One turn sends every row of this set to another row. A few are shown first. Where does it send the rows asked after them?
banor: [ -3  10   7  13  -5   7   3  14  11  11  14 -15  -6   2  -2 -22   7   8
  10   6   6   6   5  20  -8   1  10  -7  -1  15   4  10 -19  13  -2  12]
vavur: [ 10   4  -2   1  -1   8  -1   6   5  -2   8 -10   0  -3   1   3   2   4
   4  12  14  -6   9  12 -12  -2   4   4   3  15   3  -2  -4   2   2   8]
bure: [ -2   7   0  17   5  11  -2   6  -2   2  12 -12  -7   8   0   2   6   6
   6   8   2  -2  11   9   5 -19   1  -4  -1   8  -2  -1   4  11   4   5]
mig: [ 11   7   0   9   4   3  -1   9   9   6  15  -9  -6  -3   2   6   1   9
   6   7  10  -3  13  12 -14   1   0  -3   3  13   0   1   3   6  -1   5]
Boke: [ -2   3   4   6  -1   6  -4  11 -10   2   1  -5  -4   2 -10  -2   9  -4
   4  14  -3   1   6  17   2 -10   0  -1  -1  12   5   0   4   1   2  -4]
diga: [ -3   6   3  12  -5   7   0  12   5   2   7 -16  -3  -2  -2 -30   6   4
   9   8   8   2   7  16  -5   2   7  -5   0  12   7   5 -22   6   0  14]
mirep: [ 10   5  -4  11   1   9  -3   4   3   3  10 -12  -3  -3   2   0  -2  -1
   2   7   8  -6   8  15  -5   5  -3   6   1  13   8   0   2  -2  -1   3]
lek: [ -1   6   6  14  -7   7   0  19   8   6  10 -18  -4  -1   0 -16  11  15
  13  10   6  13  10  17  -3   1   7 -14   2  11   6  11 -18  10   2  18]
Numuv: [ 12   3  -1   9  -2   3  -6  13   4   2   2 -14  -6  -9  -2   3  -5   3
   5   8   8  -2  16  12 -10   1  -3  -1   6  11   9  -4   2  -3   1   6]
Lis: [  0   5  -3  12 -13   3  -3  15   7  -3  -1 -22   0  -9 -12 -23   9   9
   9   8  10  16   5  12  -3   1   9  -2   5  10  12   2   9  12  -7  18]
taka: [  1   7  -1  10  -6   0  -1  12  11  -3   7 -17  -1  -8  -7 -25  10  11
  11   5  11  11  10  11  -6  -2  11  -6   4   8   4   2   8  21  -9  20]
nuvig: [ 12   5   0   8  -4   7  -4  13   4   4   9 -12  -1  -4   3  13   3   8
   9  11   8   3  12  15  -4   1  -4  -2   5  13   7   4   3   2   0   8]
ganeb: [-22   8   3  10  -5   0  -1  16   6  -2  13 -12 -14  -5   2 -15   7   1
  15   9   8   2   7   4 -10 -10   9   0   2   4   8   5   8  10   5   2]
taza: [ -9   5   2  14  -4   7 -14  14   9  -1   9 -17 -17   6   1 -15   1  -3
   5   7  -3   2  13  20   2 -13   9  -3  -5   2   8   6  12   9   3  11]
sesin: [  3   9  -1  15 -13   4  -1  12   7   8   5 -18   1  -2  -8 -21   9  11
  13   4   7  13   4  19   0  -6   0  -1   6  10   8   7  10  21 -13  14]
benat: [ -1   7   7  19 -10   4  -3  22   6  10   5 -19  -8  -5  -3 -21   1   8
  14   5   2  10  14  18  -2   1   0 -12   3  11  10   8 -17   7  -3  13]
mos: [ -7   4   8  13  10   2  -1   9  -5   4   8 -10  -8 -10  -6  -2   7   3
   9   7   2   0  11   8   3  -4  -1  -7   5   5  10  -2  10   5  10  -1]
roba: [  3   7  -2  13  -7   2  -3   7   7   3   5 -17  -1  -6  -7 -32   5   5
  10   2   7   5   8  17   0  -2   2  -1   4   8   8   1   9  19 -12  16]
Vunim: [-15   4  10   3  -3   2  -5  13   1   6  11  -8  -7  -3   2 -12  16   2
  16  11   2   3   3  21  -1  -7   1  -3   3   2  11  13  11  12   6   3]
zufo: [-10   9   5  12  -3   7   2  17  -1   1   6 -14  -8  -4  -9  10   4   4
  11  11   5   5   9   4  -2 -14   8  -1   4  15   6  -3   4   6   6   0]
nel: [ -9  -1   4   3  -8   0 -12  21   2  -2   0 -10 -12   4  -6 -15  12   2
   7  15  -1   8   8  21  -9 -12   7  -7  -1   1   5   8   9   2   6   6]
bez: [  0   8  -4  10 -14   7   1  10   8   2   3 -18   3   0 -11 -23  12   9
   7   8  11  13  -2  17  -4  -4   9   4   3  13   7   6   6  16  -9  14]
Guf: [ -2   4   4   8  10   8  -5   9   3  -2   6 -13 -11   2 -12  -2   4  -1
  -3  11   1   0  11  15  -3 -10  16  -4  -3  11   3  -5   6   4   9   5]
Mivar: [-16   5  -1  11 -11  11  -6  11   4  -2   6 -21  -9   7   3 -12   4   4
  11  10   8   1   3  11   0 -22   5   5   1   3  10   6   4   8   8  10]
Palav: [ -4   6   4  18  -8  10  -2  15   5   8   5 -22  -4  -4  -3 -24   3   4
   8   7   5   8   5  20   1   7   3  -4   1  11  16   8 -17   2   1  12]

mig moves to vavur
taka moves to bez
banor moves to diga
Where do these go?
mos moves to zufo
taza moves to nel

